In the data rows, the value 500 means zero.
Here are some points:
tensor([000, 514, 768, 631, 368, 239, 484, 479, 060, 094, 399, 955, 742, 053, 461, 187])
tensor([523, 263, 490, 455, 646, 624, 671, 852, 584, 093, 381, 999, 399, 535, 446, 864])
tensor([870, 459, 208, 341, 504, 648, 658, 502, 791, 545, 499, 231, 125, 820, 591, 780])
tensor([507, 707, 429, 508, 488, 474, 390, 242, 462, 793, 687, 121, 631, 606, 599, 358])
tensor([452, 590, 460, 542, 403, 388, 528, 445, 465, 897, 511, 081, 578, 250, 418, 395])
tensor([562, 257, 486, 482, 671, 676, 637, 792, 618, 109, 315, 999, 388, 638, 548, 870])
tensor([553, 619, 479, 406, 572, 537, 396, 278, 477, 769, 510, 262, 569, 591, 626, 513])
tensor([550, 487, 479, 424, 603, 554, 553, 508, 569, 484, 567, 560, 548, 566, 509, 623])
tensor([188, 417, 567, 656, 569, 346, 626, 533, 189, 128, 397, 999, 600, 315, 437, 513])
tensor([322, 731, 647, 549, 493, 223, 460, 262, 325, 736, 462, 249, 837, 193, 486, 290])
tensor([549, 547, 467, 558, 477, 521, 494, 447, 490, 835, 466, 188, 523, 411, 537, 448])
tensor([708, 536, 333, 551, 574, 582, 511, 480, 726, 805, 409, 191, 408, 680, 470, 484])
tensor([166, 519, 629, 597, 527, 345, 546, 614, 273, 384, 411, 845, 691, 261, 508, 460])
tensor([523, 493, 494, 471, 435, 566, 481, 477, 518, 509, 645, 489, 481, 515, 515, 518])
tensor([128, 394, 668, 554, 542, 381, 585, 657, 257, 051, 507, 999, 685, 222, 486, 575])
tensor([480, 573, 526, 551, 555, 363, 494, 353, 408, 586, 429, 316, 640, 267, 429, 219])
tensor([568, 474, 447, 506, 421, 549, 523, 512, 485, 397, 446, 514, 361, 628, 615, 483])
tensor([477, 693, 500, 532, 540, 376, 419, 358, 553, 735, 407, 140, 585, 441, 520, 363])
tensor([263, 417, 650, 519, 610, 268, 661, 701, 280, 372, 416, 846, 658, 171, 374, 632])
tensor([509, 548, 503, 550, 542, 594, 395, 450, 569, 592, 598, 466, 518, 556, 505, 309])
tensor([330, 552, 678, 420, 356, 347, 444, 440, 286, 572, 601, 422, 593, 222, 332, 388])
tensor([279, 618, 541, 548, 309, 377, 374, 326, 314, 730, 747, 265, 595, 206, 478, 327])
Then 10 other points, each followed by its number:
tensor([149, 495, 781, 502, 384, 286, 488, 512, 151, 210, 488, 775, 711, 181, 440, 363]) 0
tensor([835, 554, 331, 420, 508, 548, 419, 376, 707, 822, 578, 011, 381, 804, 531, 510]) 1
tensor([641, 364, 543, 324, 477, 551, 499, 565, 491, 408, 656, 617, 382, 613, 337, 606]) 2
tensor([554, 329, 453, 458, 661, 678, 529, 642, 589, 012, 583, 999, 537, 772, 604, 799]) 3
tensor([000, 453, 740, 659, 228, 280, 448, 526, 063, 286, 642, 753, 618, 111, 422, 393]) 4
tensor([688, 367, 468, 399, 403, 545, 511, 537, 507, 655, 722, 337, 309, 633, 347, 532]) 5
tensor([853, 439, 339, 382, 607, 841, 438, 546, 887, 374, 447, 629, 250, 946, 544, 614]) 6
tensor([867, 461, 273, 404, 440, 728, 435, 476, 751, 809, 726, 073, 124, 814, 525, 546]) 7
tensor([458, 458, 462, 480, 340, 613, 414, 518, 506, 562, 689, 461, 394, 517, 485, 481]) 8
tensor([227, 419, 568, 696, 428, 440, 463, 552, 278, 327, 436, 710, 545, 435, 508, 475]) 9
Which of these numbered points is nearest to each point below, ignoring the 2 directions in which the first points spread most? Its number follows each.
tensor([597, 461, 502, 412, 480, 523, 503, 527, 506, 492, 498, 426, 323, 625, 554, 545]) > 0
tensor([373, 443, 626, 463, 481, 418, 492, 579, 366, 437, 628, 662, 614, 379, 333, 469]) > 2
tensor([361, 415, 658, 486, 430, 431, 450, 542, 314, 319, 614, 712, 505, 370, 326, 419]) > 2
tensor([856, 511, 339, 420, 560, 726, 463, 438, 855, 530, 494, 401, 329, 808, 606, 478]) > 6
tensor([680, 464, 387, 497, 376, 642, 421, 530, 600, 716, 700, 241, 252, 648, 517, 535]) > 7
tensor([750, 344, 413, 390, 535, 692, 625, 592, 668, 314, 484, 659, 211, 770, 508, 743]) > 0
tensor([999, 499, 228, 319, 576, 880, 475, 471, 966, 704, 536, 182, 215, 999, 596, 570]) > 6
tensor([046, 500, 691, 707, 400, 265, 483, 489, 122, 154, 393, 846, 762, 239, 547, 342]) > 9
tensor([679, 425, 423, 498, 663, 544, 553, 571, 693, 476, 419, 609, 475, 669, 488, 690]) > 1
tensor([921, 543, 411, 310, 490, 796, 375, 506, 878, 942, 533, 096, 242, 847, 576, 576]) > 0
Now 10 new points, numbered from 0 again:
tensor([117, 602, 723, 574, 521, 269, 363, 478, 305, 325, 512, 768, 790, 294, 514, 244]) 0
tensor([191, 585, 660, 690, 468, 327, 420, 427, 287, 555, 395, 473, 837, 317, 534, 290]) 1
tensor([374, 490, 635, 553, 600, 377, 516, 470, 376, 239, 271, 718, 653, 361, 468, 351]) 2
tensor([793, 492, 337, 410, 383, 742, 376, 376, 723, 815, 712, 113, 206, 728, 500, 528]) 3
tensor([087, 587, 630, 620, 449, 256, 521, 512, 235, 486, 419, 649, 783, 133, 521, 395]) 4
tensor([318, 615, 611, 597, 372, 430, 346, 321, 232, 675, 538, 351, 747, 416, 587, 269]) 5
tensor([362, 630, 605, 511, 509, 292, 407, 252, 260, 604, 335, 148, 714, 251, 450, 127]) 6
tensor([462, 322, 468, 550, 369, 587, 601, 657, 422, 137, 598, 881, 274, 517, 466, 737]) 7
tensor([934, 470, 203, 317, 585, 822, 651, 513, 879, 742, 557, 277, 257, 829, 576, 706]) 8
tensor([439, 722, 523, 488, 553, 255, 452, 186, 408, 783, 436, 000, 645, 245, 397, 177]) 9
Which of these numbered points is nearest to each point below, ignoring the 2 directions in which the first points spread most? Its number follows each.
tensor([420, 429, 537, 536, 432, 559, 397, 477, 420, 487, 646, 592, 422, 431, 456, 440]) > 3
tensor([455, 765, 530, 458, 380, 401, 240, 149, 484, 961, 680, 000, 658, 412, 504, 134]) > 0
tensor([145, 551, 689, 626, 448, 266, 542, 470, 242, 556, 414, 582, 836, 042, 423, 400]) > 4
tensor([613, 432, 503, 502, 353, 467, 576, 497, 401, 422, 333, 388, 521, 565, 437, 369]) > 6
tensor([126, 439, 671, 527, 463, 487, 510, 648, 303, 177, 440, 999, 683, 389, 554, 614]) > 5
tensor([638, 467, 338, 475, 530, 559, 643, 456, 518, 543, 612, 341, 427, 573, 480, 676]) > 8
tensor([748, 287, 411, 519, 731, 699, 660, 630, 753, 022, 262, 978, 347, 703, 538, 627]) > 2
tensor([948, 383, 362, 309, 552, 792, 507, 561, 873, 457, 603, 519, 060, 832, 457, 710]) > 3
tensor([747, 505, 270, 472, 338, 611, 478, 392, 664, 715, 716, 000, 111, 658, 472, 509]) > 7
tensor([504, 365, 517, 519, 662, 512, 623, 630, 550, 000, 239, 999, 510, 498, 450, 495]) > 2
